One turn moves each row of this set onto another row. After a few examples, where does it send each row asked below?
Dapi: [-1.12 -1.51  3.76  1.53 -1.32 -0.68 -1.65  0.05  0.56 -0.12 -0.84 -1.52
 -1.15  0.71  1.16 -0.71 -1.09  4.68  1.84  0.70 -3.41 -0.54  0.56 -1.51
 -2.27 -1.74]
ruzub: [ 2.43 -1.43  2.69  0.55  0.93 -3.00 -1.39  0.33  2.03  0.85  1.07 -2.19
 -1.30 -3.02  2.71  1.44 -0.77 -0.87  1.96  0.27 -2.14  0.68  0.39 -2.90
 -2.19 -2.51]
Gamin: [ 1.04  0.10  3.10 -0.10  0.69 -3.64 -1.94  1.93  2.31  0.93  0.81 -2.58
 -0.35 -2.38  1.98  1.02 -0.20 -1.82  3.00  0.92 -2.74  0.13  1.06 -2.43
 -1.47 -2.21]
Mez: [ 1.55 -1.42  2.31  0.21 -0.81 -3.76 -2.34  0.31  0.08  4.75  0.02 -0.74
  1.03  1.59  3.70 -0.57 -2.38  1.67  0.93  2.97  0.76  0.92  0.76 -2.00
 -1.63 -1.92]
Lura: [-1.62 -1.85  2.24  1.68 -0.84 -0.86 -0.65 -1.20  1.37  0.34 -1.27 -2.59
 -1.33  0.47  3.44 -0.65  0.27  3.83  0.79  0.98 -3.28 -0.16  0.65 -1.65
 -1.21 -0.46]
Med: [-1.47 -1.94  3.87  1.31 -2.17 -1.34 -1.53  2.26 -0.03  0.05 -0.85 -1.90
  0.21  0.96  0.78  0.19 -1.87  3.36 -0.32  0.41 -3.01 -1.03  0.51 -1.52
 -1.25 -1.38]
mabi: [ 2.23 -0.68  2.45 -0.36 -1.04 -3.63 -2.56 -0.21  1.01  4.64 -0.65 -1.21
  1.68  2.08  3.68 -0.99 -1.57  0.91  1.53  2.26  0.16  0.68  1.57 -2.52
 -1.67 -1.72]
Dus: [ 0.01 -1.56  3.37  2.34  0.90  0.26 -1.67 -0.46 -1.36 -1.36  1.51 -0.46
 -0.94 -0.15  4.25 -0.34 -1.28  2.95  1.59  0.40 -1.62 -0.13 -0.15  0.11
 -2.20 -2.21]
fudi: [ 2.09 -0.94  2.58 -0.76 -0.79 -4.67 -2.08  0.15  0.36  4.21 -0.30 -0.90
  0.91  2.10  3.57 -0.25 -1.17  1.26  0.31  2.53 -0.11  1.45  0.69 -1.55
 -1.74 -1.41]
Fuve: [ 0.47 -0.34  4.11  0.78 -1.84 -1.38 -1.97  2.13  0.23 -1.77 -0.43 -1.60
  2.74  1.56  3.48 -0.28 -0.09 -0.39  0.40 -1.66 -2.69 -0.76  0.77 -0.07
 -1.15 -1.18]
lidin: [ 0.29 -0.84  2.31  0.17  1.13 -2.85 -1.84  2.28  1.99  1.19  1.52 -2.63
 -0.83 -3.07  2.53  0.73 -0.97 -1.54  2.42  1.54 -2.22  0.48  1.16 -2.84
 -0.81 -2.37]
gik: [ 1.27 -1.09  3.16  0.39  0.65 -3.88 -1.59  1.07  2.42  0.72  0.55 -2.41
 -0.51 -2.60  1.77  1.29 -0.02 -1.27  2.40  0.36 -1.94  0.34  0.35 -2.16
 -2.14 -1.82]
poza: [-0.73 -1.77  1.84  1.50 -2.05 -0.05 -0.62 -0.29  1.58  0.27 -1.04 -3.20
  0.15  0.70  4.12 -0.97 -0.86  2.54 -0.31  0.11 -3.60 -0.82  1.57 -3.02
  0.07 -1.15]
solov: [-0.59 -1.20  3.12  0.38 -2.73 -1.04 -1.00  2.09  0.66 -0.33 -0.86 -2.59
  0.52  1.50  2.98 -0.10 -1.18  2.14 -1.48  0.20 -4.40 -0.38  1.48 -2.11
 -0.13 -1.57]
Gavok: [ 0.99 -0.47 -0.90 -1.27 -0.42 -0.93 -2.45  1.10 -0.84 -1.27 -0.22 -1.46
 -2.10  2.41  4.00  0.41 -0.55 -0.91  1.21  2.36  0.80 -0.24  0.53 -1.68
 -3.18 -0.88]
Vuvo: [-1.10 -0.29  2.40  1.84 -0.38  0.13 -1.83  1.35  0.42 -0.77  0.05 -2.43
  2.19  0.96  5.21 -1.45  0.49 -0.41  1.56 -0.26 -2.33 -1.33  1.76 -0.87
  0.25 -0.85]
Pafe: [ 1.05 -0.63 -0.36 -0.85 -0.72 -1.76 -2.55  1.25 -0.61 -1.04 -0.98 -1.63
 -1.13  2.80  2.66  0.60  0.04 -0.83  1.28  1.25  1.41 -0.81 -0.37 -1.26
 -3.52 -0.17]
Kof: [-0.11 -0.77 -1.12 -0.60 -0.31 -0.98 -2.78  1.66 -0.57 -0.67 -0.56 -1.93
 -1.31  2.35  3.45  0.21 -0.65 -1.27  1.59  2.40  1.52 -1.16  0.38 -1.73
 -2.37 -0.35]
lum: [ 0.79 -0.99  2.16 -0.50 -0.23 -4.28 -2.41  0.23  0.91  4.87 -0.61 -1.27
  1.12  1.90  3.58 -0.80 -0.93  0.91  1.31  3.21  0.62  0.72  0.99 -1.55
 -1.34 -1.00]
Zum: [ 1.44 -0.99  2.27 -0.11  1.43 -3.08 -1.19  1.25  1.73  0.76  1.71 -2.34
 -1.53 -3.04  3.13  1.28 -0.54 -1.20  1.58  1.41 -2.64  0.94  0.75 -2.46
 -1.16 -2.36]
Nasak: [-1.80 -0.82  2.20  1.85  1.26  0.31 -1.01 -0.25 -0.51 -0.79  1.12 -1.87
 -0.25  0.38  5.52 -1.21  0.46  1.38  1.78  1.36 -2.27  0.02  0.98  0.10
 -0.41 -1.16]
Lod: [ 0.94  0.14 -0.34 -1.08 -1.01 -0.97 -3.05  1.54 -0.11 -1.18 -0.98 -1.70
 -0.85  2.90  3.02 -0.05 -0.65 -1.35  2.16  1.45  0.89 -1.05  0.96 -2.07
 -3.14 -0.87]
kug: [ 1.68 -1.21 -0.76 -0.23 -0.61 -0.83 -2.71  0.67 -0.59 -1.15 -0.60 -1.37
 -1.79  2.11  3.25  0.53 -1.31 -0.59  1.40  1.29  1.84 -0.93  0.00 -2.13
 -3.56 -0.91]
saruv: [ 1.74 -0.12  2.49 -0.69 -0.53 -3.61 -2.50  0.09  0.47  4.39 -0.06 -0.86
  0.51  2.09  4.01 -0.92 -1.48  1.71  1.66  3.54 -0.20  1.23  1.69 -1.73
 -1.80 -2.28]
vuv: [ 0.82 -1.94  4.20  1.99 -0.68 -1.27 -1.59  1.15 -1.00 -1.47  0.66 -0.34
  1.19  0.57  2.53  0.79 -1.15  1.57 -0.03 -1.11 -1.17 -0.59 -1.06  0.32
 -2.55 -1.66]

Dus -> Nasak
Dapi -> Lura
Now these:
fudi -> Mez
Pafe -> kug
lidin -> Gamin

